In the data rows, the value 500 means zero.
Here is a table of points, one per row:
570,434,637,422,640,593,387,571,501,496,499,319,413,465,281,590
517,541,728,506,455,471,459,519,487,403,490,481,444,506,346,536
253,487,609,502,476,517,549,549,610,510,596,629,495,554,429,480
256,494,631,375,618,553,496,598,504,602,530,604,453,569,375,384
279,429,579,547,565,620,560,517,700,512,650,650,536,494,391,504
399,479,532,542,514,526,435,558,677,643,739,700,488,515,406,543
654,480,622,537,435,499,357,461,566,494,637,483,455,480,312,631
499,453,637,420,636,630,416,568,513,493,480,379,404,506,300,577
536,470,618,422,640,589,374,557,498,482,494,322,422,472,209,591
281,500,639,523,518,486,538,602,581,546,577,625,542,533,390,451
590,449,638,425,645,582,433,578,516,475,507,367,487,489,280,598
510,458,314,603,423,485,552,436,591,548,543,622,546,561,730,514
567,537,508,489,532,455,513,499,344,362,252,273,550,455,636,510
602,480,424,446,597,524,577,499,393,334,328,211,478,466,582,575
716,514,398,576,357,463,511,394,495,404,453,435,514,414,656,608
302,505,625,485,541,552,518,575,553,541,603,632,508,557,411,481
757,491,383,472,490,434,459,481,387,488,467,399,535,463,582,547
505,460,264,482,562,546,556,485,510,549,507,551,517,533,681,409
742,528,393,482,566,465,480,431,368,479,423,367,495,476,568,512
511,522,310,597,437,487,600,471,575,507,538,623,570,531,690,493
668,563,464,587,320,388,520,367,393,403,398,464,497,489,629,546
662,579,460,597,309,371,488,375,426,426,401,447,541,477,684,487
553,483,651,466,642,550,425,586,521,452,500,334,408,471,295,572
466,534,313,487,488,478,533,482,377,566,415,539,565,547,671,399
725,566,428,427,428,425,466,400,293,501,358,388,462,482,582,482
629,568,479,445,537,468,593,490,331,354,253,245,522,435,581,496
553,475,666,444,636,555,417,583,524,490,491,365,415,453,275,557
478,536,724,435,587,520,429,579,412,471,449,397,437,489,278,536
496,539,333,471,532,452,529,466,394,555,432,545,533,536,692,380
582,458,651,402,590,578,391,594,515,449,518,328,424,472,246,629
425,582,334,565,379,418,601,444,509,483,489,646,576,538,707,427
734,539,390,495,543,431,433,466,411,436,411,372,516,433,611,571
737,531,356,503,520,477,444,455,401,464,428,383,503,462,536,547
316,507,377,534,488,453,707,474,479,432,422,557,554,539,729,385
787,446,394,512,513,460,490,447,406,488,389,351,474,413,591,584
545,429,694,432,620,588,424,577,557,459,500,330,405,496,300,581
733,538,371,586,394,441,529,411,532,404,457,402,497,487,682,597
543,504,722,389,557,500,404,573,397,480,432,363,412,469,290,517
314,447,519,420,692,610,483,604,664,604,609,520,508,523,323,488
520,529,517,530,419,421,600,421,385,284,339,394,519,469,712,529
405,556,540,526,433,467,470,499,527,665,632,709,543,554,393,492
403,563,319,567,396,453,559,428,472,497,475,653,568,529,714,430
483,504,709,503,428,505,467,528,487,405,490,426,439,519,325,611
306,467,582,545,554,574,573,544,697,535,667,633,513,537,361,549
495,491,312,438,508,491,570,476,388,527,453,573,582,557,655,375
297,405,568,551,566,592,561,569,694,498,651,609,519,487,398,513
591,442,630,422,664,567,436,574,566,491,537,337,440,519,255,618
343,241,614,692,435,667,291,666,527,701,625,446,438,429,566,124
393,546,549,553,386,473,453,502,556,672,656,746,493,534,400,481
556,470,432,568,463,464,556,446,528,249,406,350,534,436,671,626
511,516,294,412,496,477,496,438,402,591,440,582,534,521,673,400
383,537,541,542,385,465,415,500,512,685,635,776,480,542,374,448
557,550,521,475,393,383,595,388,411,339,322,330,558,455,644,554
248,456,594,518,520,568,551,574,595,544,601,627,517,549,439,466
419,545,558,541,431,450,448,529,540,653,654,760,471,556,415,412
397,528,578,552,438,457,423,503,534,657,603,754,500,555,367,466
509,478,305,584,456,507,553,420,600,494,560,606,561,547,749,475
501,468,305,508,558,551,545,477,496,552,498,541,590,510,687,429
275,415,582,522,561,604,560,607,684,518,625,623,525,548,376,516
760,501,420,517,464,471,440,443,406,470,428,363,471,431,599,568
555,598,501,539,409,427,616,396,424,294,327,376,543,480,641,504
573,441,672,395,645,549,440,550,508,477,501,378,421,476,305,576
289,574,609,346,524,647,514,354,479,563,695,432,404,470,350,363
670,609,472,540,317,371,522,378,343,377,415,483,519,477,639,545
690,565,439,480,424,421,456,409,276,491,348,393,473,489,567,479
245,488,501,331,486,349,567,596,523,892,484,804,512,407,191,140
504,517,307,590,443,506,620,466,606,492,549,624,579,505,736,489
353,448,349,552,510,528,697,483,642,373,480,503,596,515,800,473
424,471,524,430,536,527,407,587,507,717,583,676,470,563,348,400
447,514,547,449,519,526,410,551,455,672,596,658,480,523,362,401
482,479,728,495,464,472,467,529,493,429,534,493,437,501,321,610
255,480,568,534,505,536,573,625,651,526,591,633,488,580,385,482
747,509,391,492,473,482,454,422,430,452,388,357,488,454,591,534
568,537,458,452,535,437,532,486,329,328,285,287,524,494,635,527
382,520,565,518,422,483,386,510,582,676,651,729,453,525,453,467
426,520,522,448,542,505,358,596,479,724,621,656,494,560,368,439
717,519,396,480,484,461,454,439,417,418,397,354,511,444,562,543
710,569,427,612,386,460,523,375,503,414,486,457,558,458,653,586
321,483,623,430,613,556,508,637,490,590,522,538,492,554,337,429
321,429,540,467,726,633,530,646,644,605,587,523,490,536,335,469
480,550,281,467,475,471,520,452,385,600,404,568,528,512,672,388
561,487,441,550,468,460,629,436,548,258,373,360,518,429,651,568
265,407,605,525,543,585,545,536,738,496,641,608,496,527,430,488
534,496,688,523,522,516,472,519,594,404,582,434,441,474,353,612
440,522,302,554,356,405,540,456,479,507,503,659,576,543,744,432
686,544,409,593,362,487,550,357,444,419,463,417,553,455,647,620
513,485,351,592,436,455,577,456,613,495,531,616,563,518,695,538
There is one direction along which these points spread out most. Where along it does each point below lie, from 0 to 99? The average is 50, and the first point in the table lies past the average.
504,517,307,590,443,506,620,466,606,492,549,624,579,505,736,489 41
517,541,728,506,455,471,459,519,487,403,490,481,444,506,346,536 56
253,487,609,502,476,517,549,549,610,510,596,629,495,554,429,480 67
275,415,582,522,561,604,560,607,684,518,625,623,525,548,376,516 72
520,529,517,530,419,421,600,421,385,284,339,394,519,469,712,529 30
556,470,432,568,463,464,556,446,528,249,406,350,534,436,671,626 31
501,468,305,508,558,551,545,477,496,552,498,541,590,510,687,429 43
690,565,439,480,424,421,456,409,276,491,348,393,473,489,567,479 31
573,441,672,395,645,549,440,550,508,477,501,378,421,476,305,576 58
510,458,314,603,423,485,552,436,591,548,543,622,546,561,730,514 42
654,480,622,537,435,499,357,461,566,494,637,483,455,480,312,631 56
742,528,393,482,566,465,480,431,368,479,423,367,495,476,568,512 33
289,574,609,346,524,647,514,354,479,563,695,432,404,470,350,363 66
245,488,501,331,486,349,567,596,523,892,484,804,512,407,191,140 79
725,566,428,427,428,425,466,400,293,501,358,388,462,482,582,482 30
496,539,333,471,532,452,529,466,394,555,432,545,533,536,692,380 40
509,478,305,584,456,507,553,420,600,494,560,606,561,547,749,475 41
686,544,409,593,362,487,550,357,444,419,463,417,553,455,647,620 30
511,516,294,412,496,477,496,438,402,591,440,582,534,521,673,400 41
302,505,625,485,541,552,518,575,553,541,603,632,508,557,411,481 68
567,537,508,489,532,455,513,499,344,362,252,273,550,455,636,510 30
248,456,594,518,520,568,551,574,595,544,601,627,517,549,439,466 68
447,514,547,449,519,526,410,551,455,672,596,658,480,523,362,401 66
757,491,383,472,490,434,459,481,387,488,467,399,535,463,582,547 33
383,537,541,542,385,465,415,500,512,685,635,776,480,542,374,448 67
495,491,312,438,508,491,570,476,388,527,453,573,582,557,655,375 41
424,471,524,430,536,527,407,587,507,717,583,676,470,563,348,400 69
513,485,351,592,436,455,577,456,613,495,531,616,563,518,695,538 42
737,531,356,503,520,477,444,455,401,464,428,383,503,462,536,547 34
555,598,501,539,409,427,616,396,424,294,327,376,543,480,641,504 30
419,545,558,541,431,450,448,529,540,653,654,760,471,556,415,412 66
733,538,371,586,394,441,529,411,532,404,457,402,497,487,682,597 29
734,539,390,495,543,431,433,466,411,436,411,372,516,433,611,571 31
543,504,722,389,557,500,404,573,397,480,432,363,412,469,290,517 57
561,487,441,550,468,460,629,436,548,258,373,360,518,429,651,568 32
